Questions about the row below.
1) What is the 2nd entry from the right?
2) What is the entry just left of 259?
3) What is the second entry from the left?
593  259  945  481  727  802  690  799  172
1) 799
2) 593
3) 259

Read these off the array that follows.
1) Report the entry directly below 3.
2) Report the first entry on the diagonal from the top-right corner.
3) Report the fifth-last entry, reading row by row.
4) Report the second entry from the end, reading row by row.
5) Report the entry directly below 9.
6) Report the smallest entry in the first column.
7) Report the third entry on the main diagonal.
8) Report the fourth-last entry, reading row by row.
[[-17  40   2 -18   6 -18  -5  14 -10   3  28]
 [ 18 -21  15  26   9  25  11   5  19   6 -15]
 [ 37 -44   7  36   1  37  20 -11  25   8 -27]
 [-27  63   4 -28  11 -28  -8  23 -15   5  44]]
1) 6
2) 28
3) -8
4) 5
5) 1
6) -27
7) 7
8) 23

[[-14 -23  -4 -21 -29  -4]
 [-14 -26  -7 -21 -16  -4]
 [ -6  43  11  -5 -39   2]
 [-14 -16  -7 -21 -16  -4]
 [-14 -16   5 -21 -47  -1]
 [-14 -26  -7 -21   5  -4]
 [  0   7  -7  10  23  -4]
 [-14 -41  -7 -21  -7  -4]
 [-15 -48  -7 -29 -16  -4]
 [-14 -23  -7 -21 -17  -4]
 [-14 -23  -7 -21  -9  -4]]
Counting starts at 1.
The entry in the top-left corner -> -14
Give the minimum.
-48
The entry at row 3, column 1: -6
The entry in row 1 and column 2: -23
The entry in the top-right corner is -4
The largest entry -> 43
Give the entry in the bottom-right corner.
-4
The entry at row 2, column 2: -26
Give the entry directly below the smallest entry.
-23
The bottom-left entry is -14
The entry directly below the largest entry: -16
The entry in row 2 and column 1: -14
Give the entry in row 3 and column 3.
11
The bottom entry of the column that holds the largest entry -> -23
The entry in row 1 and column 3 is -4
Give the entry directly above -39.
-16
Give the entry just left of -1.
-47
Give the entry in row 2 and column 3.
-7
The entry just right of the smallest entry: -7

A = ((75, 52, 50, 41, 55, 52, 52, 44, 41, 33, 42, 65, 52), (15, 45, 55, 51, 51, 51, 51, 48, 41, 51, 46, 48, 48), (49, 39, 55, 48, 59, 58, 50, 56, 55, 55, 59, 52, 42), (51, 43, 51, 59, 48, 48, 53, 49, 36, 48, 53, 48, 47), (41, 45, 47, 44, 53, 54, 45, 54, 56, 62, 48, 50, 56), (36, 48, 47, 47, 52, 55, 54, 52, 55, 36, 47, 47, 51), (45, 58, 46, 49, 54, 52, 55, 46, 53, 51, 43, 42, 49), (10, 47, 50, 45, 51, 55, 52, 50, 39, 36, 60, 57, 46), (58, 49, 51, 38, 57, 48, 52, 37, 53, 57, 56, 46, 39), (15, 43, 46, 53, 50, 50, 56, 51, 43, 46, 56, 34, 44), (74, 48, 54, 42, 50, 58, 66, 52, 46, 41, 40, 49, 48))
The maximum: 75
Find the fifth entry in reading order.
55
Find the entry just right of the smallest entry.
47
Find the smallest entry.
10
Find the entry just left of the centre entry.
55
The entry at the centre is 54

arr = -32, 12, 49, 44, 67, 40, -33, -8
The entry just left of -8 -> -33
Find the largest entry.
A: 67
The entry just right of the smallest entry is -8

Questions about the table below.
1) The smallest entry?
2) The entry just left of the smallest entry?
3) The entry just left of 0.658?
4) The entry just left of 0.448?
5) The entry just right of the largest entry?
array([[-0.810,  1.915,  0.388,  0.124,  2.131,  0.126, -1.870,  1.951,
         2.396, -1.430, -1.200,  0.934,  1.343, -0.491,  1.419,  2.211],
       [-0.327, -2.204,  0.911,  2.277, -0.433, -0.165,  1.081,  2.218,
         1.604, -1.578,  0.312, -0.944, -1.991,  0.994,  1.797, -0.276],
       [-1.870,  2.304, -0.691, -1.547, -2.122,  0.496,  0.832,  2.325,
        -0.276,  0.658,  0.694, -2.211, -0.657, -0.632,  0.963, -1.688],
       [ 2.196,  1.709, -0.029, -2.042, -0.933,  1.067,  0.802,  0.978,
         0.567,  2.322,  2.002,  1.179,  0.073,  0.448, -1.197,  0.744],
       [-1.508, -0.833, -1.020,  0.505, -1.904, -0.767,  2.117, -1.341,
        -0.414,  1.729,  0.099, -0.631,  0.307,  2.192, -1.309,  1.075],
       [-1.009,  0.269, -0.243,  0.853, -1.873,  2.101, -2.013, -0.841,
        -1.085,  0.094, -1.465,  2.359, -1.747, -0.062,  1.480, -0.188]])
1) -2.211
2) 0.694
3) -0.276
4) 0.073
5) -1.430

[[  9  41  -8  -4   7  -6   4   2   2  -8]
 [-17  21   2   0 -10   3  -3  -4   1  -9]
 [ 11 -27   2   9   5  -4   1  17   0  -2]
 [  7  -9  -4 -12  -7   1  -6  -2   2 -16]
 [ -9  20 -11   0  13   8   9  19  -1  -2]
 [-12  30  -9   3  11 -13  -6 -11  -2 -14]
 [  8  19  -9 -14 -20   5   6   5   3  -4]
 [  2  -1  -3  -6  -1 -12   0   2   3  -2]
 [ -6 -46   8   1  -5  -8  -5  11   3  -5]
 [  0  33  -2   4  -1   1   0 -17  -5 -21]
 [  6   9  -1  16   5  13 -18   1   0  27]]
Rows and columns are numbered from 1.
Find the entry in row 3 and column 1.
A: 11
The maximum -> 41
The bottom entry of the column that holds the smallest entry -> 9
The entry at row 1, column 3: -8
Find the bottom-right entry.
A: 27
The entry directly below the smallest entry is 33
The entry in the top-left corner is 9
The entry in row 2 and column 3 is 2
Find the top-right entry.
A: -8
Find the entry just right of -18.
A: 1
The bottom-left entry -> 6
Find the entry at row 2, column 1.
A: -17

Read these off the matrix that follows. Counting starts at 1.
1) Which number is the entry at row 1, column 2?
2) Which number is the entry in the bottom-left corner?
3) Which number is the entry just right of the largest entry?
4) Which number is the entry in row 1 and column 1?
5) Which number is the entry just right of the smallest entry?
6) Which number is the entry just right of 20?
7) Which number is the entry just right of -14?
8) Which number is the entry at row 3, column 2?
[[ -2   6   8  12  23  -4   4   7  27 -71   4  20 -14  -1]
 [  1   9   1  21  10  21  -5   7   5 -17   0   4  45  -6]
 [ -1 -13  16  34 -70  10   0 -17 -11 -26  -8 -22  28   3]]
1) 6
2) -1
3) -6
4) -2
5) 4
6) -14
7) -1
8) -13

39   0  -9  13  25  56
 8   4  19   2  18  20
16  -2   1   7  12  44
What is the entry just left of 13? -9
What is the bottom-left entry? 16
The entry directly above 1 is 19
The first entry, reading row by row is 39
The second-last entry, reading row by row -> 12
What is the entry in the top-right corner? 56

Questions about the array below.
1) What is the entry just left of the centre entry?
2) What is the median entry?
3) What is the entry just right of 69.368?
4) What is the entry just right of the smallest entry?
5) What is the entry just left of 10.145?
6) What is the entry just right of the largest entry?
7) What is the entry just left of 59.070?
[[  71.840 -128.336  103.786   40.740  -68.260    6.650   32.110   12.881
    65.431  -17.833   20.968  -22.097  -59.399]
 [  21.649   94.272   33.700    4.502  -52.565   99.473  193.355   94.047
   -36.031   45.568   53.309   38.140  -21.714]
 [  27.747   31.937  -17.703   50.899  104.730  -86.631   52.840   30.045
    59.070  103.318   85.769  -66.340   77.045]
 [  66.543 -118.211   86.232   35.342  -60.413   -1.044   21.577   18.696
    58.452  -25.528   29.275   -9.923  -56.762]
 [   6.422  -28.616  -33.431   61.914   10.145   37.505   35.652  -64.162
   292.901 -181.234   -8.995   44.455 -153.669]
 [ -62.957  -33.138  -12.087   51.010  142.537   27.427  -45.328    6.162
    24.447  186.927  168.296  -19.385   57.534]
 [  52.869  -69.987   17.344    3.569  -33.016   15.033   34.682  -77.129
     0.539   36.346  -37.628  -13.218   -8.072]
 [   9.912  158.273   63.398   35.417  -73.310   97.674  196.793   80.422
   -90.304   46.520   42.199   71.255    0.654]
 [  51.857   84.652   62.356 -107.991  -64.958   64.689  -59.205  126.432
   113.519  143.445  -88.384   67.885   18.695]
 [  11.774  169.999  161.738  189.629  -23.890   28.430  -23.441   35.140
   -52.734  -39.399   53.463   69.368   79.578]
 [  47.344   98.729   40.359 -127.776  -65.654   74.587  -51.183   97.639
    93.583  172.299 -121.775   56.095   34.255]
 [-147.962  -84.749   26.437   58.546  155.987  126.211 -125.656  -14.681
   -11.742  234.307  216.539   28.870   22.849]
 [  34.007   34.989  -17.259   45.470  109.542  -96.044   51.770   26.826
    53.320   98.769   74.161  -78.715   88.387]]
1) 15.033
2) 31.937
3) 79.578
4) -8.995
5) 61.914
6) -181.234
7) 30.045
